In the data rows, 50 means zero.
Here is a table of points, one per row:
54;99;33;44;37;44;52;53;42;46;42;39;43;28;40;35;43;47;49;27;47;57;71;51;49;64;58;62;60;99;63;0;54;15;49;66;43;49;46;38;75;41;57;58;34;33;67;63
67;22;38;49;83;51;38;40;83;51;43;42;38;53;40;77;52;47;54;56;51;47;60;49;40;39;20;50;81;31;17;82;31;27;33;58;78;28;61;74;42;34;48;99;26;49;72;40
43;41;60;99;40;48;33;72;67;43;49;36;40;52;39;55;49;42;45;37;47;43;82;29;44;79;35;38;44;57;43;36;60;76;43;50;43;5;48;78;19;58;47;74;27;45;85;21
48;48;57;42;52;44;39;46;31;35;44;95;37;64;39;23;68;39;99;44;48;46;67;63;52;28;60;55;41;17;54;68;37;14;50;46;20;82;40;48;63;78;36;82;29;99;22;56
45;40;35;45;35;43;29;47;48;48;43;99;38;66;37;41;89;36;72;34;94;45;49;36;61;55;45;42;32;24;47;68;47;6;50;42;49;86;53;71;33;65;41;67;39;75;19;33
66;47;0;50;39;45;55;49;59;52;58;60;49;29;51;48;37;99;50;46;38;42;58;46;51;58;50;46;19;46;41;72;60;65;46;33;76;91;21;52;46;47;52;15;60;65;48;65
36;51;99;40;44;56;30;53;56;41;34;49;33;88;40;37;50;43;47;76;47;44;74;67;54;44;81;44;56;64;54;59;59;45;41;42;48;70;38;26;18;48;50;29;48;33;89;39
42;42;74;49;42;59;50;37;99;45;44;24;48;34;62;45;56;42;54;83;64;43;33;62;52;39;72;51;46;48;47;55;47;55;51;66;24;51;47;28;13;59;60;42;61;44;54;18
52;46;59;54;48;46;42;59;55;57;99;45;47;26;36;34;44;50;51;41;38;42;12;77;70;71;20;53;53;61;38;65;53;48;58;40;18;79;45;39;89;24;14;47;81;46;55;63
52;30;33;57;37;99;31;64;63;49;43;91;40;73;82;28;37;40;42;77;37;41;40;57;41;47;77;50;47;48;67;45;45;42;47;43;44;34;67;44;38;37;52;43;41;30;10;35
24;26;66;74;53;47;33;53;63;34;45;25;28;42;50;39;39;37;50;31;57;45;68;55;48;13;76;52;46;91;69;42;82;83;42;62;78;31;66;77;79;29;50;33;29;57;74;16
53;47;50;58;41;51;42;99;37;46;45;21;39;58;57;56;50;46;46;38;44;41;34;6;38;81;27;27;67;52;44;49;42;67;61;83;62;13;43;78;32;50;53;89;46;74;32;20
39;68;47;49;41;43;46;40;36;41;52;18;52;54;36;33;46;50;51;48;49;43;71;16;51;89;67;74;55;99;57;19;48;12;54;82;63;41;31;45;62;83;76;29;39;0;47;77
36;48;98;42;37;44;85;68;52;59;46;53;65;6;34;27;42;57;47;50;49;70;53;57;44;40;82;44;31;38;32;17;87;88;41;37;64;49;52;54;61;51;47;61;31;50;35;83
41;29;14;39;32;42;44;41;19;43;60;38;35;44;41;41;36;40;47;35;53;42;25;45;53;40;79;54;66;48;52;58;52;50;86;45;37;77;53;46;99;56;41;73;55;40;99;73
59;50;66;49;44;80;35;59;63;40;33;79;41;56;84;44;40;39;41;85;53;32;47;35;43;36;26;51;42;37;41;29;64;46;48;39;48;43;64;24;62;68;46;34;88;28;21;31
99;45;78;49;44;52;41;43;32;44;43;46;46;59;46;51;49;45;45;43;42;50;16;57;52;99;42;52;45;50;51;53;43;54;62;48;46;31;58;41;91;38;60;11;68;40;1;45
56;48;52;54;49;55;35;49;40;47;42;37;44;58;43;68;55;43;53;47;57;51;0;49;72;99;42;27;62;71;42;41;49;70;72;45;18;7;32;91;80;45;47;32;49;67;22;69
60;49;77;49;89;52;34;75;54;45;43;27;44;39;39;99;64;44;49;37;53;48;59;30;52;34;33;41;48;27;53;86;32;31;57;68;26;50;48;99;34;50;49;53;39;47;12;27
36;53;76;54;35;70;40;47;55;44;46;24;40;36;99;48;46;41;47;82;42;50;59;58;60;9;59;58;52;48;37;45;63;49;56;42;44;52;69;37;51;33;54;64;38;47;2;58
48;52;1;36;25;38;99;37;52;50;48;26;99;57;49;52;39;73;48;51;60;50;64;60;30;69;36;46;46;82;51;42;60;86;39;19;54;79;72;46;34;19;39;54;49;60;25;64
56;58;60;38;41;42;49;47;31;99;54;19;40;46;44;26;39;53;46;23;50;48;66;49;55;53;33;62;61;34;47;79;54;54;46;52;39;38;80;26;42;66;31;38;85;15;55;59
52;58;0;58;52;45;45;43;68;45;46;55;37;74;48;74;42;38;47;57;33;45;85;62;51;26;77;49;67;39;50;96;35;53;36;44;59;40;29;39;60;68;49;78;34;41;99;29
53;64;44;44;61;44;42;51;50;55;47;81;36;54;48;66;48;43;51;47;32;43;18;45;67;99;43;35;79;54;45;14;63;77;66;40;40;0;69;45;59;50;33;31;43;72;28;56
44;43;30;46;46;48;49;48;50;47;45;31;48;34;38;20;42;49;47;48;52;99;41;10;58;99;14;62;37;46;67;66;37;49;56;66;41;34;62;25;74;89;60;42;79;29;43;34
60;52;23;50;42;40;99;44;40;46;43;49;44;47;44;21;44;54;49;52;36;51;76;32;40;61;23;37;51;46;65;30;67;67;35;53;61;55;59;56;48;54;64;15;57;56;78;47
47;46;99;67;74;51;56;60;29;61;47;50;48;62;41;99;54;49;55;52;42;46;21;26;40;43;59;44;40;24;43;80;27;31;49;62;61;25;50;40;66;45;52;54;30;49;42;37
58;33;54;47;46;58;44;45;61;44;49;11;36;32;54;57;50;52;48;59;44;47;44;75;63;0;99;58;53;53;35;50;57;51;40;51;67;46;78;22;24;54;56;72;49;46;60;52
44;67;72;45;59;59;44;50;30;55;49;42;28;53;74;72;53;34;52;46;34;52;51;78;56;26;84;52;57;47;36;64;26;58;36;52;69;61;52;47;4;53;58;57;45;41;99;22
34;64;26;44;42;54;96;33;31;51;46;99;84;54;39;43;43;66;41;34;37;56;76;53;45;55;10;49;37;63;47;49;59;69;40;46;72;64;37;42;25;42;57;48;65;63;87;80
49;37;36;52;49;42;55;38;71;58;51;33;99;45;40;33;40;52;45;46;55;54;25;69;51;11;54;50;76;57;52;23;57;76;48;32;65;58;55;68;27;24;37;69;55;58;35;62
37;66;25;39;44;39;36;44;37;46;46;62;40;52;46;43;45;40;45;48;22;51;11;47;28;64;15;53;68;57;68;60;34;67;55;45;77;91;42;61;85;81;99;33;52;76;58;86
59;30;1;47;99;47;44;48;43;52;45;25;38;68;43;65;67;38;50;45;72;45;31;55;42;44;54;58;28;43;44;90;46;23;57;69;38;55;27;59;37;68;49;27;40;87;33;66
35;55;64;37;42;38;42;27;51;64;99;67;54;67;51;41;36;97;40;23;41;47;40;65;44;24;38;57;62;14;36;48;54;61;52;39;38;92;35;53;78;31;49;71;89;61;37;67
49;66;54;51;52;41;49;53;27;40;55;74;99;29;53;35;36;63;43;48;69;49;70;70;53;47;30;48;59;29;44;27;60;74;47;39;35;49;54;35;36;25;40;36;50;58;81;65
53;74;61;48;49;44;57;48;43;56;54;27;48;24;45;60;43;53;52;42;56;53;72;71;50;51;25;70;50;69;95;0;79;0;49;39;76;70;33;35;16;55;67;55;48;23;56;74
61;30;37;41;38;39;61;55;49;63;56;77;70;59;53;43;47;54;48;53;48;78;51;46;54;41;30;53;65;61;57;27;60;53;53;56;5;20;58;49;51;54;43;0;84;49;48;58
64;23;71;51;42;64;39;38;76;54;38;29;38;37;98;50;40;40;42;91;47;47;80;56;50;32;96;52;25;55;51;33;34;46;49;40;27;45;43;63;53;34;48;76;45;38;23;60
44;30;40;50;61;44;35;37;46;42;42;68;44;88;43;52;99;41;54;46;85;46;72;38;55;47;64;42;15;8;58;57;24;13;56;53;50;73;43;46;57;55;45;73;48;65;37;34
44;78;82;58;62;42;54;53;43;46;48;99;34;53;44;54;71;40;53;72;71;42;39;48;42;30;60;54;32;51;57;94;11;56;41;64;96;47;37;57;33;40;46;65;26;44;38;17
There is one direction along which these points spread out most. How far along it is each point below, from 0 to 99? The average is 50, and the first point in the table lies past the average. One standard deviation of the points above along it is 16.
44;43;30;46;46;48;49;48;50;47;45;31;48;34;38;20;42;49;47;48;52;99;41;10;58;99;14;62;37;46;67;66;37;49;56;66;41;34;62;25;74;89;60;42;79;29;43;34 64
52;46;59;54;48;46;42;59;55;57;99;45;47;26;36;34;44;50;51;41;38;42;12;77;70;71;20;53;53;61;38;65;53;48;58;40;18;79;45;39;89;24;14;47;81;46;55;63 66
59;50;66;49;44;80;35;59;63;40;33;79;41;56;84;44;40;39;41;85;53;32;47;35;43;36;26;51;42;37;41;29;64;46;48;39;48;43;64;24;62;68;46;34;88;28;21;31 48
56;58;60;38;41;42;49;47;31;99;54;19;40;46;44;26;39;53;46;23;50;48;66;49;55;53;33;62;61;34;47;79;54;54;46;52;39;38;80;26;42;66;31;38;85;15;55;59 60
36;48;98;42;37;44;85;68;52;59;46;53;65;6;34;27;42;57;47;50;49;70;53;57;44;40;82;44;31;38;32;17;87;88;41;37;64;49;52;54;61;51;47;61;31;50;35;83 62
43;41;60;99;40;48;33;72;67;43;49;36;40;52;39;55;49;42;45;37;47;43;82;29;44;79;35;38;44;57;43;36;60;76;43;50;43;5;48;78;19;58;47;74;27;45;85;21 43
36;51;99;40;44;56;30;53;56;41;34;49;33;88;40;37;50;43;47;76;47;44;74;67;54;44;81;44;56;64;54;59;59;45;41;42;48;70;38;26;18;48;50;29;48;33;89;39 40
34;64;26;44;42;54;96;33;31;51;46;99;84;54;39;43;43;66;41;34;37;56;76;53;45;55;10;49;37;63;47;49;59;69;40;46;72;64;37;42;25;42;57;48;65;63;87;80 74
39;68;47;49;41;43;46;40;36;41;52;18;52;54;36;33;46;50;51;48;49;43;71;16;51;89;67;74;55;99;57;19;48;12;54;82;63;41;31;45;62;83;76;29;39;0;47;77 65
